Each row of X is roughly a mix of the hidden directions of one of a few groups.
X, 142 rows:
[[ 16  -9   7 -33 -17 -41 -22  16  24  -6  23  28  24]
 [  2  17  29 -14  15 -28 -21 -33 -36 -12 -25 -28   7]
 [ 27  20  15  32   1  52 -31  -6  12 -12   6  19  -6]
 [-14 -13   5  40  19 -20  11   3  12  23  -8 -48 -29]
 [-29 -14  -8  10  16  -9  33  37  39  28   2   9 -20]
 [ 19 -31 -49 -28   3  -3 -16 -14  33 -20 -13  -4 -11]
 [  7 -10  29  10 -40 -35 -15  -9  16 -29 -28 -26   2]
 [ -6   7  37  -3   4   9  18   1  -3 -64  -9 -21 -14]
 [-12  -6   5 -21  48  -7  22 -12 -17  12 -51 -12   6]
 [  1 -10  -4 -28  19  52   5  14  26 -33  21 -22   3]
 [  0 -13 -25 -19  40  19  16  10 -44   4  12 -25 -25]
 [ 10 -10  16 -58  12   9   1 -24 -37  19  16  -1 -14]
 [-13  24  -3 -27  19 -12  -8 -10  36   0 -37  44   3]
 [-10 -10 -50  -4 -15  11 -14 -24  -7  44   8 -24  18]
 [-20 -15  -7   3  21   2  33  53  -5 -40  10  -3   5]
 [-11  15   3  -4  17  54  32  22  11  -9  27   1 -29]
 [-21  27  21 -29  -6   2 -10  35 -25 -38   6  27   7]
 [ 20   4 -52 -18  -6  41  11  28  -2  19   8  15   1]
 [ 21 -38  33  26   6  17  42  -9  17 -13  -6  16 -14]
 [-54  43   6  12   4  17  16  16  14 -11 -22   8  11]
 [-28 -43   8  -1  21  -6 -37 -19 -34  -8  -4 -22  11]
 [-10  -2   3  15 -29 -12 -37  -9  15   8 -13  60  -4]
 [-29  -8  29  35  -7 -25  -2 -22  12  45  14  -6  16]
 [-60  10 -10 -14  -2  30 -19  25 -17 -12  16  -2  11]
 [ -9  29  21   0 -22  46 -11  16  40   6  14  22  11]
 [ 15  20 -16  22  -4 -22  -5 -11   7   0  28  47 -42]
 [  4   9   6 -11 -20  19  57  -4 -35 -21 -19  10 -21]
 [ -3  26  24 -35 -11  -1  -5 -15  -9 -53   9 -17  25]
 [-19 -20 -12  21  30 -53   0  -3  -1  30  -9  26   2]
 [ 15  12  15 -10  23 -32  -4 -22 -12  44 -43  -7  -4]
 [-25 -21 -44 -46  34   6  -4  -2 -16  -4  -5   9   1]
 [  1  -1   4 -12  -3 -16  28  34 -36  31 -20  37 -18]
 [-16  10 -11 -16  -2 -16 -39  12 -37 -41 -22  -7 -21]
 [-31 -26 -14 -27  20 -19  18 -16  13  11 -40 -12  30]
 [ 30  -3 -14 -25  -3  48  12  25 -19 -22  24 -18 -15]
 [ 16  45  23  23 -19   3  -9 -30  19  25  16   6  28]
 [-33  20  16  15  10  41   4 -29 -22  -7 -22  34   2]
 [-24 -15   3 -25 -38 -31 -19  21  24 -15  35  10  -1]
 [  0   5  14   5 -19   7 -54  -2  -9  35 -23   0  37]
 [-53  -5 -28 -10   6 -22  22 -35  -3 -23  10  12  -3]
 [  1  25 -32 -19  13 -35  -8   4  -3  37   4  -3 -43]
 [ -3  20 -31  46  -4 -35 -12  34   6  20  -6 -13  -8]
 [ 17  -9  -5 -57  34  -6  12  21 -27  19 -10  14   1]
 [ 12   5  38  -4  -1 -29  -8 -33  -9 -41  -7 -36   5]
 [ 38 -26 -27  -7  19 -28 -36  13  -6   2  20  22 -18]
 [ 29 -38  20  -3  -9 -15  39  11  15  20  31 -12  19]
 [  4  24  14 -22  12  -1  21 -19  51   7  25   1  36]
 [-21   1   7  25  21 -10  36   5  14  -7  10  50 -32]
 [ 12 -15 -10  -1  35  21  19  -3 -43   7   6 -41 -25]
 [ 10  14  50  27 -12 -31 -42   8   6  -1   2   8  15]
 [ 11   0 -20 -24 -36 -27 -34   6  43  12 -13   3 -17]
 [ 37  24 -18 -23 -52  11  10  -9  11 -19   4  20  -8]
 [ 26  22  22   3 -59   6   4  26   2  -8  -2  -3 -29]
 [ 25  -7  16  -6 -47  -4  -7 -24  26 -12  29   2  35]
 [-29  24 -11 -27  20 -10   5   5 -21  37 -14 -33 -30]
 [ 41   7  19   2 -13  26   3  -1 -26 -40  21 -20  27]
 [ -4  17  -9  25 -42  -1 -22 -22  -7   6  27  37  30]
 [ 28  38 -17 -33  -1  31  -4  -5 -20  10  22  34   6]
 [-22  17 -18  10 -21 -32  11 -20  41  39 -19  -2  11]
 [-15  20 -47 -27   7  27 -15   1  12 -37 -15 -14 -15]
 [ 31 -27 -21  -6  -4   1 -26  55 -16   6  23  -3   9]
 [ 20 -32  -2  36  24 -29 -10 -18 -13 -36  23  -2  18]
 [ 40 -35 -17 -10  29 -24  10 -21  16  33 -11  13   0]
 [-34 -30 -23  10  33 -23  -4 -13 -12  14 -16  30 -29]
 [-46  11 -21  -6  49   2  -8 -11   5 -14 -24   2 -25]
 [  9   2 -43  27 -34 -23 -22  14  -8  17  34   9   8]
 [  2  -5  44   1 -15 -23 -25   7 -45  -5 -35  -8 -11]
 [ 21  -1  11  20  23 -30 -12 -23  23 -47  30  11  -2]
 [  1  46  -2  18  17  42   8  18   0 -19 -21  20 -27]
 [-18 -22   0 -37  22 -36  20 -27 -13 -19   4  33   5]
 [ 12 -20 -37 -13   3 -30 -22  16 -17  43 -19 -21  12]
 [ 12 -15  -9 -33  36  21  14  22 -29   4 -26  15  33]
 [ 12  -8   2  35  -9  45 -23  18  19 -32   1  16  26]
 [ -3 -41  22  17 -49  -7  -7  -1 -29 -22   9 -18  -1]
 [-44  14 -16 -20   6  19  12 -24  33  27 -23 -18  14]
 [  5 -17   8 -14 -33  21 -34  25 -28  20  23 -16  29]
 [ -1  21 -29   2  17 -16 -26  42   4  31  -7  32 -20]
 [-21 -12  37  -2  24   5  36 -17 -46  10  -3  -9  16]
 [ -5  34  37  -1   8  -2  -9 -14 -31  21 -15 -32  34]
 [ 28  25   4  -1 -32  33  13  18  27 -24  32   1 -19]
 [-13  23 -29 -22   8 -30 -31  28  37 -12   5 -22 -10]
 [-44  50  12  -6   4  26   8  20  -3 -24  10 -16   5]
 [ 10  -5 -26  22 -15  47 -26  33   4 -17  24   9  16]
 [ 16  12 -39  -1  29  -8  11  23  13  49   4 -24  -9]
 [-15   2  17 -34  15  21 -22   7 -17   6 -18  57   3]
 [  3  -1 -18   7  11  59   8 -16   4  -5 -35   3  35]
 [ 20 -14  21  -9   9 -18  34  18 -16  46  26   5  26]
 [-32   0   4  -7  -6  15   2 -25 -41  -1 -40 -16 -36]
 [-20  31  -5  21 -45  -7 -47  22  -2  -2  13  -3  -3]
 [ 28   1  -5   2 -42  15  -7 -16 -54 -12 -12 -18  11]
 [ 31  19  16  27 -32 -13   3  22 -26  -2  16   5 -42]
 [  6 -24  19  -8   0  24  39  13 -33 -26 -15 -14  36]
 [ 19  21 -26  16 -49  -6   1 -17  27  -3  13  35 -13]
 [-22   9  -1  14   8  56   0 -38 -15 -23  11  23   2]
 [ -6 -10 -16 -12 -13   3  -8  -6   8 -37  46  49   2]
 [-28 -25 -11   7 -10 -44   8 -23  -3 -24  37 -12 -23]
 [ 26  -2 -42  -3 -13   7  24 -11 -33  -7  14  42 -18]
 [  8  -8  -5 -25  22 -33  24 -21  35 -15  -7   5 -43]
 [-23  20 -14 -26 -17 -11 -28  39  33 -19  20  18   6]
 [ 19  -6   5  -1  11  41 -21  55  -5 -13   1  17  25]
 [-28  29 -11  27  24   0 -12  27  30  22 -10  24 -27]
 [  4  15 -25  16  38 -16  -1  37  15  33 -12  -4 -33]
 [-23  11 -47 -25  25 -21  13 -26   5  15 -12  -1 -31]
 [ 16  43  25  -7  44   2   7 -15  -1 -25 -26  20  -7]
 [-23   1  12  29  17 -44 -16 -30  -9   8 -15  37 -10]
 [-11   3  28   7  35  41   7  38  -4 -21 -26 -14   7]
 [-27   4  18   0  29 -10  -1  30 -19  51 -14  26  -6]
 [ 19  21 -12   6 -14 -44 -32  10  26  34  20 -15  10]
 [ 16 -29 -17  45  -9 -15  -7  -6   7  26 -11 -34 -31]
 [-13 -13  15  36   5  -2  15   9 -44  27 -10 -34  25]
 [ 20 -17 -14   2 -35  18  -5 -44   0  29  14  12  34]
 [ -6  -2 -20  12  11   8  43   6  47 -40 -17   4  -6]
 [  2 -12 -25 -22  39  39  -1  22 -44   0   6  -4  -1]
 [ -5  -8 -15 -13 -16  -3  -4  -9  10  27 -23 -43  52]
 [ -6  -1  -8   7  46  27  -6 -19 -25 -11 -29  32  27]
 [-15 -48  10  13 -30  -5   5 -35  31  13  18  -4  20]
 [-19  24  35  21  11  37  26  -2 -23 -15   9  25 -23]
 [-13 -37  -9  22 -19   1   4   1  32  46  18  27   9]
 [-19  -9  -5 -21  12  45  28  25 -26 -27  -9  27  -9]
 [ -6   2 -30  17   6 -19  27  -9 -44  45  -8 -16  -5]
 [-42 -30 -12  11  26   5 -18 -24 -25  13 -24  28   8]
 [  0   3 -30  24   7  26   9 -33  46  14  -9 -30 -12]
 [ 50   0  19  20 -36  37  -2   9   9   1  20   1  13]
 [-16  11  26  35 -45  26 -17 -20  18  -7  12 -22   7]
 [-22 -35  25  -3 -32  22  22  -5  24 -35  20   8  14]
 [-17   8 -35   9  15  -9  -3 -13  37  18  18  43 -28]
 [  0   6   5 -40  14  24 -14   0  11  33 -40 -33 -12]
 [ 15  42 -20 -13  20  49  21   1  -3  17  -5   4 -25]
 [  1  32  -6  -6 -31  39  13  -2  24  24   6 -17  40]
 [-32  21  20  12 -20   5  43 -13  15   1 -14 -43  -7]
 [-28  -6  28 -10  -9  49   8  21 -23 -16   4 -18  31]
 [ 10   4   0 -22 -20 -18  -8 -22  53 -38  -8 -26  -5]
 [-15 -27 -18 -44  38 -13   4  -2  -4 -34 -23  -6 -13]
 [ -2  24 -14 -22  -7  46  41   5  15 -12  13   2 -34]
 [ 42  -4  10  -1  30  16  50   3  34   3   2   9  -4]
 [  1  28  19  29  34  25 -14 -12   9 -20 -24  40   1]
 [ 12  20  48 -20 -33  36  -1  22  11   4   3   9  21]
 [  6  16  20  10 -30  -6 -43 -23 -24 -12 -14  38 -18]
 [ 18 -21   6 -16  30 -29 -33   9 -41  16  16  -4 -24]
 [ 15 -11  -6  -4  12  48  54  14   4  19  11  18   8]
 [-30 -29 -15 -10  15 -12 -10 -15 -39  26 -41  -8   9]
 [ -9 -58  15  -7  24 -30  20  13  18   3  -3  22 -10]]

Here is one row of each group, with its name. Which group are the others in?
[  5  32  -5  17  54  14  22  -2  -1  -3 -33   7 -26] | C
[ 31 -43 -10   7 -39  10  13 -17  33   7  21  -5  12] | V
[ 28 -37 -16  -6  18 -15  20  22 -16 -33  17  27 -23] | F

[ 32  29  32  15  30 -32  14  -4   9  37   5  -5   7] | V
[  7 -29   9  20 -36 -38 -40   5   7  13   1 -16  23] | C
[-21  -6  43  -7  17   7  33 -36 -19  -8 -27 -18  13] | C
[-37 -19 -24  18 -17  -8 -36 -25  -2  -4  -8  11  41] | C
[ 25  -6 -22  13  -6 -21  24  22 -27   2  16   7 -53] | F
[ 30 -29 -26  22  -9 -23  -2  21  23  35   8 -25 -20] | V
[ -7  24   3 -28  23 -46  26   6 -13  10  11  18 -36] | C
[ 10  16   1 -41  14  -8  -1  37 -48 -10   1  23   9] | V
[  6  10   9   0 -20 -59 -35 -16  25   8 -21   6  -1] | F
[ -2  29 -21  -6 -21  12 -34 -14 -56  12  -7   2  14] | V
[ 17  43  43  26 -18 -23 -23 -11 -19  -1   6  13 -10] | F
